In the rows, zero is written as 128.
Each named turn below is shown by a few rows before and after it. Which turns, in which order, take the first row of each later pair to the second? The first pair is answered.
M:
[134 116 136 101 140 147  77 161 146 160 123 107 141 224 110 136  60 135
 138] => [129  63 165 103 133 132 124 148 149 188 132 100 157 197  71 115 107 157
 159]
[111 146 145 114 110  93 135 140 133 103 127 140 130 157 146  87 136 144
 145] => [158 139 103 114 136 132  97 122 119 144 133 112 121 176 162 135 127 113
 129]
[ 96 194 118 120 113  99 117 124 157  63 119 136 104 174 175 121  86 126
 138] => [164  93  77 119 139 152 111  84 147 170 147  88 113 155 115 194 136 105
 148]
H:
[ 67  48 194 130 138  82 164 120 143 131 170 176 161 110  39  69 204 171
 181] => [ 39 127 137 133 159  90 151 101  87  88 152 209 147 141 113  30 231 122
 141]
[117 111 105 135 143 125 154 113  97 130 129 139 126 131 139 105 185 108
 119] => [140 122 108 137 115 130 146 105 112 122 136 143 116  75 149 124 179 115
 114]
[143 129  98 156 134 134 121 129  89 143 121 129 131 134 148 130 153 111
 121] => [153 131 106 158 113 139 124 122 108 138 130 125 131  94 138 149 143 121
 112]
N:
[147 137 101 129 126 141  99 135 144 147 113 102 122 163 127 172  70 120
 131] => [162 106  90 130 126 150 111 112 137 176 133 101 125 137 108 182 104 112
 133]
[121 130 120 134 125 131 144 112 119 126 130 143 118 118 136 109 145 125
 134] => [117 136 123 130 122 125 136 116 115 122 133 140 118 126 138 102 136 127
 129]
[ 87  93  98 130 178 123 143 134  83 124  85 138 164 223 145  90 162  85
 116] => [ 95 108  90 127 174 127 128 134  86 123  81 130 162 226 159 104 151  81
 110]
W:
[ 93 129 138 155 110 131 122 170 108 137 131 120 146 144 138 127 164 126
 133] => [107 120 132 156 110 156 114 162 110 153 137 113 145 122 136 155 159 122
 130]
[111 118 131 194 112 131 169 151 126  80 147 125 112 135 158 129 147 128
 103] => [128 108 114 198 132 148 155 138 115 105 149 124 113 142 164 148 166 113
  98]
[125 145 111 136 126 139 134 126 131 127 118 120 119 117 143 152 147 111
 121] => [117 152 128 135 111 128 145 134 140 117 116 119 116 107 144 135 134 118
 124]
U:
[118 169  97 125 138 121 130 132 104 111 137 123 128 138 153 126 130 108
 103] => [104 166 111 127 131 102 136 135 116  97 128 133 123 146 150 113 127 124
 105]
[118 148 123 121 115 123 125 116 122 109 140 160 127  77 131 132 145 144
 118] => [113 148 139 123 113 119 127 122 126 105 134 157 128  82 118 125 133 157
 127]
[118 135  91 118 147 126 133 137 112 153 171 120 136 108 145 167 149  92
 150] => [104 153  94 119 140 121 131 141 117 132 171 129 136 113 161 144 152  94
 147]
Pairs:
Between the rows of a pair lie 2 to 3 turns.
[162 101 114 122 131 160 115 135 150 181 104 104 125 104 102 183  90 135
 131] => [117 157  77 133 150 152 121 113  86 135 101 142 117 128 170 119 144  87
  94]  N, H, H
[157  87 120 137 144 150 124 118 105 160 141 117 131 135 106 143 170 112
 127] => [147 158 106 132 127 148  91 124 109 103 140 129 117 140 166 147 125 101
  99]  M, H, M
[123 128 146 143 111 127 163 105 112 107 135 167 132  64 136 121 187 139
 100] => [178 111  96 136 141 166 104 108 118 156 138 121 124 114 138 191 146 115
 104]  H, M, M
[138 154  74 135 142 152  97 102 113 143 129 131 125 140 146 174 113  95
 120] => [155  95 109 133 121 145 133 100 127 168 148 125 137  83  98 177 145 126
 137]  H, N
[ 76 204 113 124 161 121 111 107  92  90 113 121 132 226 192  94  88 107
 113] => [134 141  68 127 194 170  98  71  86 171 133  91 133 217 169 148 118  87
 119]  U, M, U
[137  95 164 183 112 131 105 134 104 145 132  77 164 185 119 114 146 134
 132] => [121 127 160 182  96 130 120 129  85 118 132 103 159 157 149  92 173 132
 113]  H, M, M
[147 207 125 108 152 187  90 106 121  86  95 122 130 116 182 135 111 111
 164] => [118 170 139 107 186 173 102 125 110 115  68 103 147 180 156  95 112  97
 180]  H, H, H
[161  57 134 104 197 172 114  94 119 191 139  97 116 122  11 177 171 119
 145] => [ 71 107 205 108 153 100 189 120 111  95 128 163 129  86  35  64 194 158
 145]  U, M, U
[116 123 135 109 101 139  95 117 222 115  99 143 139 101 107 118 117 139
 115] => [106 152 113 106 105 140  84 104 199  95 104 153 128 104 137 108 128 122
 105]  H, H, H
[150 118  87 125 145 167 135  84  84 149 154 132 120  91 131 144 199  81
 111] => [148  70 111 125 152 156 150 108 100 188 144 114 130 115  86 137 196 103
 130]  H, H
[117  73 138 121 141 127 148 119 124 175 119 117 165 157  79 109 159 136
 140] => [ 93 135 130 117 138 112 110 147 126 121  91 128 142 214 126  98  95 122
 127]  N, M
